In the data rows, the value 128 means zero.
Each pair is two rows. How far apart are they, by a hidden measure? 0 means very close, and 30 very far. Two or three weighted sums of its numbers give each row a place; it is the straight-line distance between the places.
tensor([148, 121, 140, 114, 113, 119, 123, 132, 118, 121, 103, 117, 102, 99, 113, 111, 98, 119])
tensor([121, 132, 138, 149, 119, 99, 106, 141, 102, 99, 126, 134, 112, 122, 118, 118, 117, 128]): 3
tensor([158, 121, 113, 115, 138, 155, 112, 140, 129, 143, 84, 90, 126, 150, 158, 107, 130, 158])
tensor([131, 124, 156, 138, 141, 90, 131, 111, 110, 109, 155, 206, 139, 107, 72, 137, 127, 132]): 13
tensor([146, 135, 88, 116, 153, 148, 119, 139, 157, 154, 132, 87, 110, 172, 144, 115, 92, 148])
tensor([134, 123, 123, 125, 133, 133, 121, 116, 115, 150, 97, 84, 134, 139, 133, 106, 84, 153]): 10
tensor([142, 105, 105, 127, 132, 149, 134, 139, 121, 146, 100, 96, 93, 157, 162, 95, 113, 163])
tensor([123, 112, 140, 144, 95, 129, 124, 133, 138, 99, 126, 158, 146, 126, 127, 146, 186, 85]): 12
tensor([136, 124, 147, 121, 135, 148, 133, 126, 113, 146, 98, 97, 143, 141, 124, 115, 94, 129])
tensor([147, 161, 91, 111, 121, 110, 89, 166, 104, 124, 180, 121, 131, 155, 149, 139, 139, 139]): 18
tensor([93, 99, 192, 138, 112, 118, 121, 108, 113, 96, 83, 167, 124, 79, 107, 141, 182, 139])
tensor([113, 145, 107, 124, 156, 119, 122, 146, 138, 138, 155, 100, 112, 137, 145, 119, 105, 147]): 4
tensor([164, 135, 105, 137, 119, 96, 109, 144, 98, 103, 146, 164, 140, 125, 110, 167, 158, 93])
tensor([121, 116, 139, 122, 138, 180, 152, 122, 159, 162, 95, 86, 123, 165, 148, 98, 117, 150]): 8
tensor([96, 137, 104, 144, 141, 149, 143, 126, 172, 135, 137, 100, 97, 149, 165, 123, 132, 156])
tensor([130, 122, 136, 107, 85, 138, 139, 142, 103, 78, 145, 157, 177, 143, 89, 149, 178, 102]): 21
tensor([120, 149, 108, 119, 145, 93, 109, 123, 111, 132, 115, 106, 134, 115, 127, 131, 117, 156])
tensor([168, 134, 108, 100, 113, 151, 128, 133, 136, 149, 137, 126, 148, 173, 122, 109, 103, 107]): 10
tensor([136, 126, 125, 116, 100, 128, 124, 153, 121, 85, 101, 123, 138, 123, 103, 124, 150, 104])
tensor([102, 136, 129, 134, 135, 122, 119, 125, 136, 141, 137, 122, 120, 132, 128, 125, 99, 163]): 13
tensor([115, 135, 115, 122, 156, 155, 135, 117, 172, 165, 130, 108, 127, 142, 181, 121, 125, 126])
tensor([154, 132, 125, 108, 128, 123, 130, 122, 120, 122, 123, 108, 150, 121, 111, 124, 101, 102]): 7
tensor([139, 151, 142, 129, 134, 90, 107, 132, 104, 107, 160, 153, 125, 113, 98, 164, 157, 99])
tensor([94, 121, 111, 155, 136, 152, 132, 122, 164, 130, 122, 121, 109, 145, 168, 123, 137, 144]): 7
tensor([94, 127, 120, 145, 152, 127, 147, 113, 174, 166, 174, 115, 113, 124, 156, 88, 90, 156])
tensor([165, 149, 66, 95, 152, 107, 117, 161, 109, 137, 148, 124, 125, 168, 132, 132, 123, 131]): 5
tensor([162, 138, 113, 116, 91, 142, 125, 127, 122, 131, 132, 133, 158, 127, 137, 130, 138, 99])
tensor([135, 138, 104, 121, 141, 112, 103, 124, 106, 106, 163, 141, 114, 131, 95, 157, 116, 107]): 25
tensor([146, 123, 154, 109, 121, 112, 114, 135, 100, 123, 78, 105, 142, 94, 125, 115, 114, 136])
tensor([74, 95, 170, 149, 117, 144, 151, 109, 145, 110, 135, 168, 141, 113, 108, 134, 156, 140]): 4
tensor([152, 133, 86, 116, 146, 140, 119, 147, 113, 156, 120, 94, 117, 166, 155, 129, 132, 142])
tensor([119, 126, 147, 143, 76, 140, 122, 125, 167, 87, 118, 147, 151, 95, 154, 163, 144, 72]): 13
tensor([120, 142, 115, 124, 162, 100, 143, 115, 112, 137, 185, 173, 126, 139, 77, 173, 171, 115])
tensor([102, 139, 109, 117, 173, 96, 125, 122, 101, 146, 159, 132, 123, 127, 112, 116, 100, 172]): 15
tensor([134, 127, 111, 134, 99, 144, 120, 140, 184, 100, 129, 106, 130, 118, 140, 128, 110, 87])
tensor([89, 143, 98, 165, 162, 125, 123, 118, 172, 146, 161, 127, 85, 112, 155, 152, 143, 117]): 9
tensor([122, 130, 132, 127, 135, 131, 133, 113, 148, 143, 108, 102, 124, 97, 135, 109, 93, 119])
tensor([107, 120, 156, 130, 127, 119, 105, 152, 107, 103, 71, 134, 102, 103, 127, 135, 158, 172]): 6
tensor([131, 130, 109, 112, 162, 153, 166, 136, 127, 166, 150, 149, 124, 182, 114, 119, 122, 156])
tensor([113, 130, 114, 139, 166, 109, 137, 119, 130, 140, 165, 153, 108, 134, 104, 159, 166, 137]): 20
tensor([130, 133, 151, 139, 141, 71, 104, 126, 69, 114, 140, 155, 121, 88, 98, 175, 160, 130])
tensor([108, 157, 137, 125, 131, 93, 108, 140, 115, 123, 131, 134, 134, 131, 130, 133, 123, 153]): 16
tensor([129, 116, 121, 149, 134, 194, 157, 118, 191, 168, 106, 111, 127, 159, 171, 105, 130, 119])
tensor([111, 113, 157, 154, 103, 125, 127, 125, 133, 95, 89, 156, 151, 101, 131, 128, 184, 117]): 7
tensor([141, 143, 149, 113, 124, 116, 124, 120, 122, 117, 119, 99, 144, 89, 125, 119, 80, 135])
tensor([133, 163, 89, 117, 162, 107, 113, 122, 125, 153, 165, 114, 139, 151, 135, 127, 102, 131]): 4
tensor([102, 133, 101, 140, 154, 142, 132, 131, 164, 135, 138, 111, 91, 149, 162, 120, 126, 162])
tensor([117, 135, 121, 139, 132, 144, 149, 109, 152, 139, 142, 126, 129, 104, 157, 110, 117, 100]): 21
tensor([100, 119, 158, 130, 174, 84, 139, 112, 87, 130, 132, 152, 108, 104, 72, 148, 131, 158])
tensor([97, 129, 127, 145, 166, 108, 140, 118, 134, 135, 148, 155, 100, 119, 114, 150, 152, 158]): 5
tensor([188, 116, 70, 107, 133, 148, 114, 160, 104, 160, 117, 104, 115, 185, 141, 120, 132, 159])
tensor([108, 159, 118, 133, 154, 86, 115, 123, 134, 156, 134, 116, 123, 113, 151, 143, 122, 148]): 11
tensor([154, 126, 135, 105, 115, 117, 131, 124, 115, 114, 136, 131, 149, 111, 90, 107, 108, 79])
tensor([115, 109, 151, 123, 119, 155, 174, 114, 132, 112, 118, 148, 149, 123, 74, 131, 154, 104]): 19
tensor([111, 122, 140, 118, 126, 107, 140, 127, 114, 125, 149, 148, 137, 130, 97, 138, 115, 158])
tensor([150, 127, 133, 130, 82, 132, 112, 144, 144, 75, 109, 117, 151, 117, 119, 124, 138, 91]): 6
tensor([136, 141, 117, 159, 126, 105, 96, 120, 117, 128, 170, 154, 99, 111, 148, 177, 159, 102])
tensor([167, 155, 123, 134, 113, 117, 119, 116, 135, 135, 114, 105, 164, 94, 157, 131, 121, 93]): 26
tensor([131, 120, 114, 115, 135, 141, 132, 119, 135, 144, 134, 104, 117, 115, 136, 112, 91, 118])
tensor([107, 130, 145, 136, 137, 146, 138, 115, 147, 147, 121, 112, 133, 128, 124, 116, 105, 137]): 13
tensor([82, 105, 134, 153, 136, 172, 159, 113, 166, 165, 128, 121, 109, 137, 165, 74, 114, 173])
tensor([155, 129, 138, 132, 96, 170, 114, 124, 144, 149, 92, 102, 141, 130, 184, 116, 141, 103]): 7
tensor([122, 111, 134, 128, 105, 131, 148, 129, 135, 106, 144, 177, 131, 127, 99, 129, 133, 104])
tensor([159, 117, 165, 113, 105, 104, 132, 120, 87, 101, 108, 142, 164, 98, 98, 131, 118, 78]): 15
tensor([146, 113, 139, 130, 120, 134, 128, 132, 126, 111, 100, 131, 147, 99, 139, 103, 147, 91])
tensor([119, 99, 132, 125, 132, 95, 166, 123, 103, 105, 174, 199, 105, 131, 78, 153, 163, 130]): 8
tensor([129, 146, 96, 128, 154, 114, 136, 139, 127, 127, 165, 157, 105, 139, 112, 156, 145, 134])
tensor([152, 119, 178, 111, 141, 98, 127, 121, 69, 117, 82, 128, 155, 84, 99, 141, 115, 126]): 16
tensor([95, 106, 140, 141, 129, 144, 141, 128, 163, 120, 122, 130, 122, 121, 121, 117, 134, 132])
tensor([127, 121, 112, 140, 121, 155, 135, 137, 159, 150, 113, 105, 138, 153, 168, 100, 117, 124]): 8
tensor([121, 95, 186, 129, 68, 143, 132, 131, 119, 74, 109, 147, 162, 102, 105, 126, 150, 95])
tensor([125, 148, 117, 133, 170, 91, 124, 108, 97, 153, 174, 161, 114, 120, 113, 156, 134, 129]): 10
tensor([97, 139, 117, 178, 150, 124, 131, 109, 171, 136, 166, 138, 100, 123, 175, 123, 138, 135])
tensor([106, 127, 131, 132, 127, 140, 122, 132, 153, 112, 123, 103, 109, 121, 142, 130, 107, 138]): 4
tensor([112, 146, 114, 121, 186, 107, 139, 118, 135, 153, 158, 132, 120, 142, 120, 100, 87, 147])
tensor([118, 125, 77, 134, 169, 132, 150, 132, 141, 166, 154, 135, 70, 177, 125, 102, 112, 156]): 6
tensor([113, 118, 122, 119, 114, 154, 158, 119, 158, 117, 139, 126, 134, 138, 125, 134, 134, 117])
tensor([178, 99, 163, 104, 103, 136, 122, 148, 93, 120, 63, 99, 138, 143, 118, 93, 98, 153]): 14
tensor([114, 112, 153, 134, 83, 147, 139, 135, 112, 78, 104, 143, 167, 120, 117, 141, 167, 96])
tensor([157, 121, 91, 110, 131, 155, 132, 150, 125, 158, 119, 112, 125, 173, 161, 92, 124, 153]): 18
tensor([136, 131, 137, 143, 123, 100, 102, 133, 103, 119, 136, 155, 124, 96, 120, 162, 168, 111])
tensor([117, 144, 95, 142, 131, 133, 122, 141, 139, 150, 127, 110, 120, 143, 176, 143, 151, 144]): 9
tensor([110, 129, 134, 163, 103, 135, 97, 133, 142, 93, 101, 107, 131, 98, 180, 152, 150, 118])
tensor([126, 114, 159, 128, 109, 129, 138, 104, 117, 113, 109, 130, 153, 99, 113, 133, 138, 93]): 9
tensor([118, 129, 108, 137, 122, 119, 125, 146, 135, 115, 140, 119, 101, 133, 154, 132, 114, 161])
tensor([126, 117, 83, 133, 126, 159, 145, 134, 162, 120, 154, 143, 105, 182, 121, 140, 158, 113]): 1
tensor([100, 125, 146, 127, 158, 82, 121, 125, 104, 137, 125, 124, 117, 84, 119, 107, 114, 165])
tensor([157, 144, 125, 136, 107, 106, 103, 142, 118, 95, 126, 147, 120, 110, 124, 155, 160, 101]): 7
tensor([148, 101, 132, 112, 134, 145, 151, 141, 108, 147, 98, 143, 144, 163, 123, 121, 145, 142])
tensor([135, 133, 128, 124, 129, 131, 135, 117, 133, 138, 132, 126, 129, 106, 145, 109, 101, 110]): 17
tensor([107, 139, 146, 149, 124, 115, 107, 119, 144, 113, 136, 118, 118, 97, 137, 135, 124, 143])
tensor([131, 150, 116, 94, 153, 77, 131, 133, 80, 144, 149, 144, 125, 136, 90, 135, 124, 153]): 13
tensor([118, 140, 110, 122, 132, 144, 120, 140, 136, 146, 125, 106, 127, 160, 145, 133, 118, 152])
tensor([149, 139, 121, 126, 127, 80, 106, 132, 99, 111, 169, 170, 128, 136, 101, 161, 139, 99]): 10
tensor([156, 132, 119, 92, 135, 170, 141, 133, 137, 164, 133, 114, 158, 172, 123, 116, 123, 111])
tensor([120, 112, 117, 117, 106, 141, 148, 125, 147, 103, 144, 152, 131, 139, 103, 127, 144, 96]): 16
tensor([80, 105, 156, 152, 129, 143, 155, 157, 157, 114, 113, 140, 112, 136, 125, 108, 137, 163])
tensor([120, 126, 141, 145, 136, 94, 119, 118, 95, 119, 143, 170, 118, 99, 113, 177, 176, 117]): 9
tensor([108, 148, 125, 157, 170, 110, 133, 116, 139, 127, 150, 134, 98, 111, 110, 159, 141, 139])
tensor([133, 153, 96, 116, 82, 138, 125, 132, 145, 107, 176, 125, 152, 147, 114, 138, 122, 77]): 29
tensor([170, 134, 135, 99, 117, 100, 111, 141, 88, 109, 98, 115, 143, 97, 115, 140, 105, 99])
tensor([124, 149, 90, 127, 167, 112, 127, 104, 137, 165, 173, 142, 122, 141, 113, 127, 102, 135]): 7
tensor([132, 97, 157, 109, 133, 163, 129, 124, 144, 135, 82, 100, 131, 142, 115, 94, 101, 155])
tensor([103, 156, 122, 123, 158, 106, 130, 114, 136, 152, 161, 117, 130, 117, 151, 133, 101, 150]): 17
tensor([87, 140, 120, 145, 160, 102, 119, 149, 126, 136, 145, 144, 117, 111, 123, 150, 143, 155])
tensor([117, 127, 139, 141, 146, 82, 103, 121, 100, 108, 105, 136, 103, 90, 118, 163, 165, 142]): 18
tensor([157, 129, 142, 139, 117, 158, 107, 119, 125, 165, 105, 110, 137, 119, 178, 115, 118, 144])
tensor([139, 112, 164, 128, 131, 155, 130, 118, 120, 153, 101, 94, 148, 123, 152, 127, 114, 143]): 17
tensor([130, 151, 115, 82, 159, 84, 136, 145, 63, 141, 142, 129, 138, 144, 80, 153, 112, 134])
tensor([126, 121, 171, 133, 121, 149, 126, 133, 117, 143, 110, 102, 134, 115, 134, 101, 95, 141]): 9
tensor([147, 119, 148, 146, 122, 142, 124, 139, 105, 142, 116, 120, 131, 146, 114, 95, 82, 155])
tensor([124, 163, 99, 160, 121, 125, 91, 138, 166, 138, 137, 103, 104, 109, 186, 127, 108, 107]): 9
tensor([114, 120, 155, 144, 102, 133, 113, 137, 125, 104, 96, 132, 136, 117, 145, 134, 169, 140])
tensor([150, 132, 68, 124, 160, 170, 150, 132, 155, 176, 128, 108, 107, 182, 173, 122, 135, 131]): 3
tensor([120, 116, 114, 116, 99, 134, 162, 132, 149, 108, 140, 129, 144, 156, 112, 112, 141, 113])
tensor([190, 125, 164, 119, 101, 135, 132, 133, 99, 141, 91, 123, 141, 137, 136, 104, 104, 130]): 7
tensor([96, 134, 153, 127, 153, 116, 157, 122, 125, 131, 130, 131, 122, 124, 94, 97, 109, 166])
tensor([153, 129, 98, 127, 153, 155, 147, 133, 133, 157, 132, 106, 118, 173, 123, 116, 103, 142]): 10
tensor([165, 122, 124, 124, 112, 160, 110, 140, 122, 146, 99, 112, 130, 143, 167, 109, 111, 137])
tensor([138, 149, 110, 120, 148, 93, 116, 141, 104, 121, 147, 136, 90, 118, 107, 159, 129, 131]): 6
tensor([111, 137, 98, 112, 169, 134, 145, 128, 131, 170, 166, 139, 103, 169, 125, 119, 123, 157])
tensor([114, 157, 92, 138, 126, 115, 112, 143, 135, 115, 149, 104, 124, 137, 132, 143, 114, 125]): 6
tensor([109, 124, 147, 136, 97, 152, 148, 123, 157, 111, 128, 130, 142, 123, 102, 122, 133, 111])
tensor([146, 122, 113, 130, 88, 129, 124, 156, 127, 81, 117, 127, 137, 118, 141, 115, 160, 102]): 8
tensor([139, 116, 143, 125, 120, 155, 144, 114, 151, 144, 109, 96, 151, 145, 141, 105, 98, 110])
tensor([129, 125, 112, 140, 130, 89, 105, 136, 114, 106, 115, 129, 98, 109, 140, 163, 162, 135]): 14
tensor([136, 136, 124, 110, 140, 155, 132, 125, 127, 163, 128, 93, 136, 154, 146, 119, 113, 142])
tensor([141, 152, 122, 123, 111, 107, 94, 155, 88, 117, 130, 120, 134, 133, 139, 137, 134, 139]): 11
tensor([119, 146, 96, 99, 156, 88, 136, 147, 103, 147, 145, 118, 113, 151, 101, 124, 104, 154])
tensor([132, 139, 141, 124, 118, 101, 102, 114, 131, 128, 109, 105, 147, 86, 133, 125, 116, 83]): 8
tensor([106, 124, 155, 141, 139, 91, 120, 120, 103, 116, 140, 166, 111, 103, 106, 168, 178, 115])
tensor([144, 147, 103, 147, 142, 82, 89, 148, 115, 111, 133, 136, 101, 102, 153, 148, 148, 123]): 10
tensor([131, 116, 108, 137, 153, 105, 113, 140, 134, 111, 149, 165, 116, 136, 100, 152, 148, 140])
tensor([135, 127, 104, 105, 139, 144, 139, 144, 138, 141, 128, 139, 116, 170, 119, 96, 102, 160]): 23
tensor([135, 135, 135, 126, 134, 106, 127, 111, 127, 117, 157, 178, 114, 107, 95, 150, 141, 93])
tensor([109, 138, 113, 130, 152, 157, 143, 131, 152, 177, 139, 98, 113, 160, 149, 95, 98, 188]): 13
tensor([159, 146, 95, 113, 128, 154, 127, 125, 155, 149, 126, 103, 128, 163, 159, 112, 120, 112])
tensor([98, 112, 165, 138, 119, 152, 140, 124, 159, 168, 122, 108, 144, 133, 147, 89, 93, 130]): 12
tensor([114, 120, 138, 147, 169, 103, 121, 124, 124, 101, 146, 148, 97, 95, 108, 145, 112, 135])
tensor([94, 132, 147, 147, 148, 116, 131, 99, 147, 118, 142, 135, 135, 122, 127, 116, 111, 162]): 9
tensor([84, 117, 140, 132, 176, 108, 143, 122, 121, 148, 117, 112, 110, 121, 115, 86, 88, 179])
tensor([120, 129, 117, 153, 105, 127, 103, 126, 136, 108, 126, 145, 135, 111, 157, 151, 169, 111]): 9
tensor([130, 110, 111, 103, 146, 137, 150, 117, 127, 152, 136, 118, 113, 161, 109, 95, 81, 169])
tensor([143, 143, 138, 121, 115, 116, 104, 131, 113, 123, 92, 101, 152, 100, 146, 145, 144, 113]): 21
tensor([117, 95, 155, 123, 91, 136, 150, 128, 141, 47, 121, 157, 158, 115, 96, 119, 154, 111])
tensor([160, 135, 140, 108, 110, 110, 109, 119, 84, 134, 137, 132, 158, 115, 121, 140, 119, 92]): 9
tensor([150, 134, 73, 125, 127, 136, 124, 154, 108, 129, 126, 120, 104, 177, 156, 135, 142, 138])
tensor([145, 113, 179, 126, 113, 128, 129, 108, 113, 117, 100, 126, 155, 91, 114, 142, 144, 108]): 20
tensor([143, 116, 84, 121, 153, 185, 163, 127, 144, 169, 136, 121, 120, 203, 148, 120, 136, 151])
tensor([153, 126, 120, 128, 117, 147, 114, 144, 116, 140, 78, 87, 141, 128, 167, 122, 136, 129]): 5
tensor([155, 132, 111, 139, 127, 82, 100, 142, 90, 104, 147, 166, 105, 119, 109, 161, 140, 110])
tensor([151, 123, 118, 111, 136, 148, 137, 135, 108, 151, 123, 90, 140, 164, 129, 117, 117, 158]): 19
tensor([160, 156, 119, 129, 117, 98, 84, 163, 107, 114, 128, 115, 121, 127, 153, 141, 138, 135])
tensor([63, 156, 140, 159, 174, 117, 141, 104, 173, 171, 142, 120, 117, 97, 146, 98, 118, 150]): 16
tensor([144, 104, 122, 99, 137, 163, 149, 126, 155, 158, 109, 105, 130, 165, 121, 112, 103, 132])
tensor([143, 130, 103, 104, 149, 106, 111, 141, 102, 112, 149, 166, 89, 149, 80, 171, 143, 137]): 17
tensor([119, 138, 131, 142, 92, 127, 111, 168, 149, 101, 127, 104, 149, 93, 160, 133, 133, 86])
tensor([116, 132, 131, 135, 93, 137, 115, 142, 133, 96, 106, 104, 149, 115, 144, 136, 175, 103]): 3
tensor([151, 129, 96, 96, 147, 145, 152, 130, 116, 171, 166, 135, 134, 184, 116, 104, 98, 147])
tensor([112, 112, 124, 122, 109, 149, 150, 122, 145, 94, 133, 148, 133, 122, 90, 135, 147, 100]): 4
tensor([102, 110, 164, 129, 162, 85, 136, 117, 104, 102, 126, 164, 120, 97, 57, 141, 149, 138])
tensor([133, 132, 120, 130, 102, 137, 104, 141, 141, 76, 130, 139, 140, 119, 135, 164, 169, 81]): 15
tensor([152, 132, 100, 96, 148, 139, 147, 127, 107, 144, 143, 128, 133, 152, 112, 127, 113, 125])
tensor([125, 121, 162, 146, 120, 143, 127, 112, 129, 151, 108, 111, 141, 123, 147, 89, 95, 122]): 6
tensor([140, 114, 141, 122, 102, 118, 124, 127, 82, 102, 117, 166, 130, 127, 113, 145, 162, 144])
tensor([151, 132, 136, 109, 144, 142, 128, 136, 110, 138, 104, 92, 121, 146, 118, 116, 80, 144]): 13
tensor([135, 125, 134, 117, 116, 113, 130, 112, 115, 123, 140, 153, 161, 105, 106, 137, 139, 92])
tensor([122, 112, 107, 125, 150, 164, 168, 131, 141, 176, 137, 129, 113, 180, 136, 105, 130, 158]): 6
tensor([107, 136, 138, 137, 165, 96, 123, 114, 129, 119, 136, 146, 104, 87, 106, 155, 136, 131])
tensor([165, 110, 135, 116, 122, 153, 116, 123, 118, 140, 88, 102, 143, 142, 143, 124, 146, 133]): 5
tensor([156, 134, 126, 101, 122, 127, 138, 136, 107, 111, 129, 105, 144, 114, 101, 132, 101, 111])
tensor([156, 143, 150, 129, 80, 131, 115, 120, 138, 95, 81, 117, 157, 97, 154, 124, 127, 79]): 9
tensor([140, 135, 148, 119, 110, 108, 131, 111, 116, 132, 142, 124, 158, 92, 122, 125, 104, 104])
tensor([119, 112, 140, 134, 105, 142, 129, 124, 127, 113, 111, 118, 171, 106, 123, 108, 119, 119]): 5
tensor([158, 140, 119, 126, 136, 90, 94, 136, 114, 99, 133, 142, 115, 107, 116, 130, 146, 118])
tensor([159, 138, 138, 103, 108, 113, 120, 131, 83, 118, 104, 122, 159, 119, 116, 133, 113, 112]): 24
tensor([134, 110, 155, 134, 156, 126, 136, 120, 125, 139, 108, 111, 124, 98, 100, 109, 71, 138])
tensor([131, 142, 120, 151, 127, 110, 98, 137, 107, 114, 123, 137, 112, 110, 157, 155, 151, 124]): 12
tensor([107, 115, 123, 132, 103, 148, 142, 135, 160, 116, 143, 150, 134, 138, 111, 127, 153, 128])
tensor([158, 132, 130, 115, 102, 143, 132, 124, 126, 142, 109, 124, 157, 122, 137, 108, 128, 110]): 8
tensor([105, 133, 121, 123, 153, 130, 140, 124, 121, 135, 144, 122, 100, 159, 126, 137, 125, 174])
tensor([121, 132, 88, 136, 163, 101, 138, 124, 133, 143, 165, 152, 90, 128, 120, 160, 154, 138]): 5
tensor([147, 140, 147, 112, 125, 103, 137, 105, 97, 137, 149, 127, 163, 115, 90, 144, 112, 114])
tensor([98, 115, 159, 145, 150, 106, 135, 109, 129, 108, 133, 166, 121, 97, 97, 147, 126, 138]): 16
tensor([155, 144, 103, 112, 116, 99, 96, 157, 85, 105, 125, 135, 124, 147, 137, 142, 98, 153])
tensor([122, 110, 131, 137, 90, 135, 114, 132, 140, 99, 114, 138, 156, 109, 130, 157, 180, 83]): 20
tensor([126, 111, 134, 111, 92, 121, 138, 141, 114, 92, 142, 157, 147, 138, 73, 126, 132, 102])
tensor([163, 139, 144, 130, 105, 119, 119, 119, 129, 120, 113, 109, 155, 93, 143, 170, 129, 86]): 26
tensor([131, 135, 93, 130, 142, 134, 154, 128, 138, 138, 172, 153, 119, 166, 131, 130, 140, 134])
tensor([100, 148, 117, 138, 152, 140, 129, 130, 154, 146, 126, 124, 97, 144, 156, 126, 126, 154]): 7
tensor([131, 120, 121, 123, 170, 134, 155, 132, 112, 169, 137, 105, 102, 156, 120, 117, 107, 180])
tensor([127, 117, 167, 136, 115, 138, 111, 131, 127, 144, 79, 95, 138, 122, 136, 90, 95, 144]): 10
tensor([131, 159, 113, 131, 129, 97, 118, 137, 114, 122, 146, 156, 119, 125, 112, 158, 163, 104])
tensor([145, 146, 96, 109, 139, 141, 123, 122, 140, 130, 137, 99, 124, 129, 138, 127, 117, 123]): 11
tensor([128, 148, 94, 118, 163, 101, 124, 127, 104, 136, 174, 152, 101, 143, 101, 179, 143, 156])
tensor([95, 139, 136, 121, 153, 107, 137, 132, 127, 133, 115, 108, 116, 115, 118, 96, 98, 165]): 11
tensor([133, 137, 109, 154, 112, 100, 105, 127, 145, 131, 156, 155, 98, 113, 149, 133, 141, 103])
tensor([109, 128, 123, 128, 151, 173, 151, 136, 184, 162, 107, 94, 117, 149, 137, 89, 95, 146]): 19
tensor([126, 149, 118, 125, 127, 103, 114, 135, 111, 122, 153, 123, 120, 113, 130, 150, 110, 122])
tensor([112, 149, 108, 159, 148, 104, 125, 113, 131, 139, 192, 170, 114, 105, 134, 174, 156, 113]): 6
tensor([129, 115, 151, 122, 85, 127, 116, 129, 129, 94, 136, 142, 168, 112, 115, 143, 118, 90])
tensor([118, 138, 71, 139, 124, 144, 149, 128, 182, 119, 186, 154, 116, 160, 136, 149, 163, 96]): 5
